One turn moves each row of this set onto another row. After a few examples, where does it send each row asked below?
z_386: [-1.42  0.26  1.06 -0.55  0.74 -0.95  0.76  1.37 -1.55  0.69  3.76 -0.82
  1.20 -0.66  0.54 -0.45  1.22 -3.98  1.45 -2.79  0.54  0.28 -0.37  0.54
  2.76  5.78  4.25 -2.13 -0.41  2.34  0.34  1.39 -1.53 -0.27 -2.91  2.49
 -0.53 -2.48 -2.46  4.35  0.33  2.30  2.79  1.02 -1.16  0.92  1.48 -0.97
 -1.77 -0.52  2.63  1.94  1.09 -2.35]
z_865: [-2.31  2.13  3.00  1.58  0.76  0.37 -2.30 -1.11 -1.01  1.83  2.39  2.31
 -0.97 -0.33 -3.14 -2.59 -1.15 -3.85  2.30 -2.46  0.11  2.45  0.72  0.87
 -0.34  1.85 -2.51  0.81 -0.85 -1.09  2.42  2.07 -0.26  1.38 -3.26  1.31
  0.40 -1.71 -1.77  3.72 -3.63  0.82 -1.60  1.14  0.71  0.03 -1.01  3.72
 -0.93 -5.52  1.02  0.66  0.29 -0.15]
z_141: [-2.25 -3.61  2.05 -0.45 -0.25  0.94  0.96  2.05 -2.36  0.12  1.24  0.67
  1.37  1.55  0.58  0.20 -2.02 -1.49  1.28 -1.58 -0.43 -1.06 -1.12  2.62
  0.65  3.25  0.76 -2.33  1.17  1.98  0.57  1.53 -1.65  2.47 -2.93 -1.52
 -0.64 -0.69 -0.85  2.34  1.98  1.89  0.84  0.45 -0.07  0.40  1.10  1.36
 -0.75  0.69  1.70  1.52  5.33 -3.98]
z_139: [ 0.34  2.07  4.71 -1.89  0.96  0.42 -0.30 -1.95 -0.14  3.33  1.63  0.13
 -1.73  1.33 -1.47 -0.69  1.11 -3.59  3.02  0.57  2.18  1.32 -0.76  2.29
  0.82 -0.37 -3.01 -2.43 -1.94 -0.31  1.58 -0.92  0.43  1.59  0.97  2.52
  0.07  1.87 -2.65  2.78  0.81  1.59  1.35 -0.57  0.90  2.36  0.86 -0.99
  0.90 -1.56 -0.19 -2.60 -3.21 -0.72]
z_194: [-4.30  1.03  1.12  2.40  1.32  0.04  0.31 -0.06  0.16  3.78 -0.02  1.91
 -0.86 -2.41 -2.49 -5.72 -3.49 -3.62  0.30 -0.57 -0.68  0.76  2.14 -0.21
 -1.75  0.77 -2.09 -2.91  1.31  0.91  1.18  0.87  0.32  0.56  1.11  3.23
 -0.84 -0.74 -1.60  3.55  2.39 -2.69  1.23 -0.53  0.13 -0.89 -2.66  1.78
 -2.01  0.93  3.38  0.09  3.42 -0.19]
z_524: [-1.55 -1.89  1.00 -0.65  0.23 -1.42 -1.09  3.04  1.54 -0.80  3.11  0.65
  2.99  2.42  0.96 -0.19  1.56 -2.39  2.92 -1.03 -0.83 -0.94 -0.38 -0.86
 -0.39  4.51  2.04 -1.56 -3.43  0.96  1.02 -0.02 -0.91  1.94 -0.39  0.52
  1.05  1.88 -1.97  1.33 -2.23  2.32  1.87 -1.56  0.41  1.69 -0.99 -1.84
 -2.95  0.18  3.72 -0.71  1.12 -0.29]
z_343: [-1.24  0.69  1.39 -1.62 -0.06 -0.22  0.80  1.32 -1.40 -0.56  3.67 -1.19
  2.13 -0.11  0.05 -0.38  1.10 -3.33  0.96 -3.19  0.38 -0.42 -0.30  1.70
  2.12  5.71  3.59 -0.79  0.26  2.08  0.01  0.70 -2.22  0.52 -2.12  2.27
  0.47 -1.97 -2.07  3.60  0.21  2.04  2.64  1.23 -1.33  0.60  1.71 -1.13
 -2.47  0.13  2.87  1.79  2.40 -2.84]
z_507: [-2.06 -1.02  0.55 -0.71 -0.01  0.64 -0.72  1.59 -0.43 -1.35 -0.80  0.67
  2.73  0.69  1.49 -0.24 -1.01 -0.50  1.34 -2.96 -1.80 -0.66 -0.61 -0.28
 -0.37  1.80  1.33 -1.75 -1.12 -0.47  0.11 -2.63 -0.78  1.81 -0.09 -2.00
  0.02  2.77 -2.40  2.43  2.96  2.91 -0.78 -0.57  0.86  0.24 -0.81  1.55
 -2.51  2.84  3.69 -0.52  1.82 -2.42]
z_575: [-2.29  1.84  3.18  0.62  1.56  0.95  0.34  0.26  0.00  1.67  1.10  1.92
 -3.07 -0.05 -2.73 -1.33 -1.94 -2.45  3.27 -1.81  0.48  5.03  0.32 -1.02
  1.20  1.68 -3.04 -0.53 -1.21  0.18  2.43  2.17 -0.20  0.53 -3.08 -0.22
  0.94 -2.10 -2.14  4.63 -3.90  1.74 -0.50  1.45  0.09  0.07 -1.14  3.04
 -1.49 -4.95  0.71  0.72 -1.55 -0.71]
z_399: [ 0.10  2.19  3.37 -1.64  2.15 -0.22  0.78 -0.87 -0.12  2.10  0.84  0.23
 -3.17  1.42 -0.28 -0.65  0.23 -3.85  3.35  0.29  2.73  3.82 -1.59  0.60
  1.18 -0.07 -3.75 -4.15 -2.49  1.94  2.93 -0.89  0.15  1.16  1.57  2.82
  0.19  1.02 -1.38  3.18  2.22  1.85  1.01  0.27  0.31  2.27 -0.59 -1.39
  0.45 -0.74 -0.21 -0.56 -2.86  0.68]
z_914: [-2.66 -1.11  1.64 -1.28  0.74 -0.46 -0.95  2.65 -0.79 -1.25 -0.51  0.86
  2.25  0.19  1.70 -0.36 -1.64 -0.41  0.74 -3.44 -3.10 -1.47 -0.63 -0.24
  0.50  1.26  1.41 -1.41 -1.86  0.06  0.75 -3.33 -0.54  2.39 -0.48 -1.30
  0.41  2.26 -1.18  4.17  2.36  3.67 -0.49 -2.75  0.37  1.06 -0.29  2.02
 -2.46  1.23  2.69  0.03  1.85 -2.38]
z_954: [-0.61 -2.07  2.57 -0.12  0.18 -2.59 -1.08  3.31  1.43 -1.00  3.47  1.65
  2.72  1.63  0.65 -0.43  2.18 -2.32  2.78 -1.21 -0.39 -0.92 -0.30 -0.61
  0.39  3.30  2.85 -1.97 -3.81  1.87  0.52 -0.61 -0.69  2.76 -0.69  1.73
  0.72  0.65 -0.39  2.63 -1.36  2.67  0.98 -1.68  0.13  1.82 -2.13 -2.09
 -2.04  0.66  3.66 -0.16  1.44  0.47]
z_757: [-3.07 -0.92  0.86 -0.13  4.40 -0.61 -1.33 -0.15  1.68  2.15 -1.75  0.94
 -2.65 -1.07 -1.38  0.14 -2.11 -2.50  2.92 -1.00 -5.07  3.72  0.04 -0.54
  1.17  2.01 -4.10 -2.74 -2.64  2.81  2.80 -1.11 -4.21  1.33 -1.38  3.20
  0.15  1.65 -1.04  3.13  0.65 -0.75  0.87 -1.57 -2.87 -0.62 -3.87 -1.33
 -0.37  0.02  0.42 -1.00  0.30 -0.95]
z_878: [-2.55 -3.45  2.65 -0.73 -0.30  0.94  0.84  2.56 -2.35  0.76  0.25  1.28
  0.46  0.95  0.33  0.53 -2.01 -1.13  0.87 -1.11 -0.27 -0.84 -0.96  1.66
  0.66  3.44  1.19 -2.80  1.52  1.45  0.50  2.02 -1.14  2.11 -3.80 -0.85
 -1.93 -1.19 -1.25  2.90  2.74  2.79  0.92  0.64  0.03  0.78  0.72  1.81
  0.07  0.35  1.45  2.06  3.89 -4.50]
z_973: [-2.95 -1.39  1.17  0.86  3.01 -0.68 -1.55 -1.82  0.91  2.21 -0.03  2.51
 -3.65 -0.77 -1.28 -0.45 -1.13 -2.48  2.70 -0.62 -5.89  3.49  0.53  0.47
  2.01  1.69 -3.29 -3.09 -0.79  2.02  1.85 -2.06 -3.85  2.01 -0.19  2.26
 -0.26  0.49 -2.58  1.22  0.56 -1.04  0.81 -3.26 -2.01 -0.43 -4.02 -2.20
  1.24  0.08  0.97  0.30  0.56 -1.27]
z_252: [-1.07 -2.45  1.85 -1.30 -0.46 -1.71 -0.68  3.04  1.07 -0.87  4.02  0.39
  3.63  2.37  0.17 -0.29  1.03 -2.34  2.85 -0.74  0.02 -0.75 -0.35 -0.27
 -0.20  4.13  3.09 -1.14 -2.47  1.88 -0.47 -0.70 -1.08  3.01 -0.58  1.48
  1.68  1.36 -0.20  2.45 -2.02  2.42  0.92 -1.08  0.27  2.13 -1.53 -1.84
 -2.25  0.38  2.87 -0.27  1.98 -0.52]
z_5: [-0.60  2.14  3.66 -2.05  2.18 -0.37  0.01 -1.61 -0.67  2.43  1.88  0.44
 -2.90  2.78 -1.21 -1.58  1.24 -3.01  4.60 -0.39  0.75  2.61 -1.40  0.82
  0.64 -0.96 -2.81 -4.66 -1.18  1.39  1.79 -1.59  0.29  0.65  2.62  3.03
 -0.84 -0.45 -4.26  2.93  1.15  1.18  0.86 -1.13  0.87  2.45  0.68 -0.38
  1.66 -1.19  0.21 -0.23 -2.99  0.08]
z_480: [-0.05  2.33  3.43 -1.56  1.69  0.33  0.24 -0.33 -0.94  2.37  1.33 -0.17
 -2.17  2.14 -0.31 -0.40  1.94 -3.72  2.95  0.96  2.05  2.56 -1.39  1.96
  0.03 -0.23 -2.67 -2.68 -1.29  1.07  2.73 -0.83  0.18  0.85  1.92  2.15
 -0.74 -0.24 -2.37  3.25  1.54  1.69  0.26 -0.27  0.07  2.23  0.94 -1.43
  1.79 -1.37 -0.50 -1.48 -3.76  1.41]
z_654: [-2.93  0.86  1.08  1.19  2.82  0.07  1.58  1.49  0.64  4.11 -1.19  1.82
 -1.15 -2.06 -3.70 -3.55 -4.10 -2.19  0.13 -1.83  0.61  0.58  1.40 -1.52
 -1.55  0.34 -4.36 -2.23  0.25  1.36  1.69  1.65  0.34  1.41  1.31  2.61
 -0.15 -0.88 -1.04  5.55  2.20 -2.02  1.34  0.09  0.84  0.29 -2.81  1.41
 -3.39 -0.63  2.79  2.00  1.85 -0.38]
z_737: [-3.10  1.94  3.71  1.32  1.62 -0.73  0.55  0.39 -1.54  0.64  2.92  1.73
 -1.87 -0.06 -3.99 -0.29 -3.27 -3.22  3.30 -0.40  0.15  3.36  0.57  0.04
  1.15  1.76 -0.64  0.93  0.51 -1.32  2.73  1.17 -1.79  0.64 -2.32  0.47
  0.24 -2.24 -1.57  2.85 -2.56  0.94 -0.05  0.46  1.21 -0.40 -2.10  3.06
 -1.03 -5.75  0.69  0.68 -0.48  1.38]
z_63: [-3.11 -0.12  1.93  1.49  1.35 -0.64  0.50  0.33  0.86  3.25  0.84  0.97
 -0.91 -3.55 -4.34 -4.20 -3.39 -2.01 -0.32 -0.75 -1.22  1.65  2.67 -0.23
 -0.75  0.63 -2.16 -2.10  0.94  1.99 -0.06  0.72 -0.02  1.81  2.76  2.38
  0.14 -0.65 -2.54  3.80  3.67 -1.90  2.25 -1.15  1.86  0.00 -2.30  1.66
 -3.52 -1.18  0.42  2.01  2.28 -1.17]
z_976: [-2.85  1.29  3.29  0.44  1.50  0.42 -0.96  1.22 -1.10  1.65  3.07  1.72
 -2.61  0.27 -3.98 -2.14 -1.93 -2.20  3.69 -2.04 -0.04  2.43 -0.15  0.52
  0.32  1.57 -2.96  0.10  0.09 -0.35  1.74  1.89  0.10  0.35 -2.83  0.89
 -0.94 -1.88 -2.47  5.35 -4.32  0.82 -0.74 -0.49  0.49 -0.80 -1.80  3.05
  0.43 -4.78  0.44  0.55 -2.22  0.28]
z_472: [-1.79 -1.20  0.69 -0.38  4.05 -0.59 -1.88 -0.30  2.00  2.96 -1.14  0.34
 -2.02  0.34 -0.44 -0.47 -0.45 -2.57  2.12 -0.34 -5.87  3.39  1.31  0.22
  1.05  2.21 -3.13 -2.54 -1.35  2.31  1.94 -1.89 -4.59  1.80 -0.85  2.73
 -0.36  0.24 -2.47  2.20  0.90 -1.44  0.07 -2.94 -2.46 -0.13 -3.02 -1.83
  1.19  0.33  0.05 -1.77 -0.42 -0.94]
z_366: [-2.64 -3.36  0.85  0.07 -0.66  1.63  0.39  1.05 -2.54  0.56  0.90  0.25
  1.32  0.37  0.37  0.00 -0.86 -1.26  1.30 -1.49 -0.22 -0.06 -0.60  2.64
  0.81  4.18  0.30 -1.85  0.64  1.21  0.38  2.18 -1.36  1.04 -4.80 -1.51
 -1.05 -0.78 -0.96  2.65  2.99  1.86  0.47  0.91  0.63  0.65  0.65  1.69
 -0.71  1.26  0.89  1.43  4.21 -3.69]
z_883: [-1.97  0.63  1.08 -1.21 -0.08 -0.81  0.47  1.86 -1.21  0.13  3.60 -1.49
  1.87  0.83 -0.37 -0.31  1.90 -3.95  1.23 -2.87  1.23 -1.12  0.36  1.26
  2.51  6.02  2.26 -1.19 -0.74  1.64  0.72  2.09 -1.75 -0.72 -3.31  2.70
 -0.42 -1.16 -3.11  3.05  0.92  1.39  2.75  0.91 -0.13  1.26  1.62 -1.37
 -2.74  0.40  2.40  1.17  1.62 -1.39]
z_401: [-3.51  1.75  1.20  2.92  1.22 -0.23  0.59  0.34 -0.69  2.75  1.04  1.92
 -1.66 -3.32 -3.41 -4.48 -4.13 -1.13  0.68 -1.79 -0.30 -0.17  1.69 -0.01
 -1.12  0.39 -3.33 -0.71  0.90  1.01  0.55  0.36 -0.26  1.56  1.21  3.04
 -1.57 -0.93 -1.85  5.42  3.23 -2.25  1.99 -1.48  0.24  0.49 -3.53  0.36
 -1.46 -0.93  2.94  1.59  1.56  0.38]
z_819: [-3.10  1.14  1.11  2.40  2.36  0.12  0.51  1.34  0.79  4.19 -0.52  1.82
 -0.83 -1.77 -3.45 -4.30 -3.21 -2.55 -1.37 -1.40 -0.56  0.54  2.99 -1.23
 -1.40  0.62 -2.67 -1.82  0.50  1.41  0.56  1.03 -0.01  2.02  1.45  1.88
 -1.03 -0.99 -2.34  4.06  3.28 -2.37  0.88 -1.89  0.22 -0.10 -2.96  0.54
 -2.46 -0.46  1.92  1.62  2.67 -0.09]
z_166: [ 0.46  2.30  2.85 -1.86  2.32  0.15  0.39 -1.33 -1.21  2.03  1.75  0.28
 -2.86  0.86 -0.78 -1.09  0.24 -2.34  3.73  0.16  2.45  1.12 -2.15  1.85
 -1.37 -0.32 -1.79 -3.20 -1.44  1.73  3.71 -1.71 -0.51  0.58  1.96  2.10
  0.07 -1.47 -2.12  2.99  0.65  1.81  1.79 -1.47  0.60  1.33  0.79 -0.47
  1.34 -1.19 -0.18 -3.03 -2.28  2.07]
z_701: [-3.15  2.34  3.53  1.75  1.10  0.66 -0.40  0.78 -1.33  1.40  2.18  1.68
 -2.01  0.37 -2.97 -1.63 -1.81 -2.95  2.30 -1.16 -0.12  3.87  1.39 -0.02
  0.57  1.21 -1.67  1.12 -0.29 -0.28  1.85  2.93 -0.12  0.99 -2.27 -0.92
 -0.41 -1.87 -2.32  4.43 -3.06  1.18 -1.32  0.24 -0.30 -0.37 -1.07  3.40
 -0.88 -5.90  0.53  0.67 -1.04  0.18]
z_705: [ 0.13 -2.73  2.27 -2.04  2.94 -0.94 -2.23 -1.54  1.58  1.32 -0.77  0.55
 -3.42 -0.06 -1.39 -0.82 -0.35 -1.96  2.12 -2.16 -5.17  3.05  0.90  0.62
 -0.15  2.18 -3.12 -2.78 -1.00  2.82  1.62 -2.09 -4.97  2.04 -0.21  2.92
 -0.66  0.15 -2.72  2.28  0.41 -1.01  0.15 -2.06 -1.56 -1.57 -3.71  0.17
  0.26 -0.05  0.39 -1.83  0.52 -1.35]
z_711: [-2.51 -0.83  1.54 -1.30  0.50 -0.22 -0.90  2.36 -0.97 -1.50  0.25  0.03
  2.99  1.27  0.95 -0.16 -1.94 -1.07  1.45 -3.25 -2.18 -1.20 -0.76  0.04
  0.46  1.79  2.40 -1.44 -1.28  0.89 -0.17 -3.90 -1.04  1.82 -0.61 -1.19
  1.31  2.06 -2.26  3.42  2.05  3.24 -0.69 -1.76  0.87  0.69 -0.12  1.62
 -2.42  1.93  2.53 -0.73  2.96 -2.35]
z_96: [-2.22 -2.42  0.97 -0.09  2.66 -0.40 -1.14 -1.58  1.16  3.25 -0.44  0.05
 -1.86  1.31 -1.49 -0.74 -1.80 -3.49  2.44  0.25 -5.62  3.76  0.62  0.40
  0.95  1.61 -2.58 -3.47 -0.43  1.22  2.46 -2.82 -4.46  0.88 -1.27  3.08
 -1.10  2.78 -2.91  1.77  0.99 -0.51  1.49 -2.24 -2.81 -0.25 -3.47 -0.92
  0.25 -0.58  1.52 -2.61 -0.06 -1.93]

z_865 turns into z_139
z_705 turns into z_63
z_480 turns into z_472
Where do these go?
z_711 turns into z_141
z_878 turns into z_386
z_524 turns into z_507
z_976 turns into z_5
z_757 turns into z_654

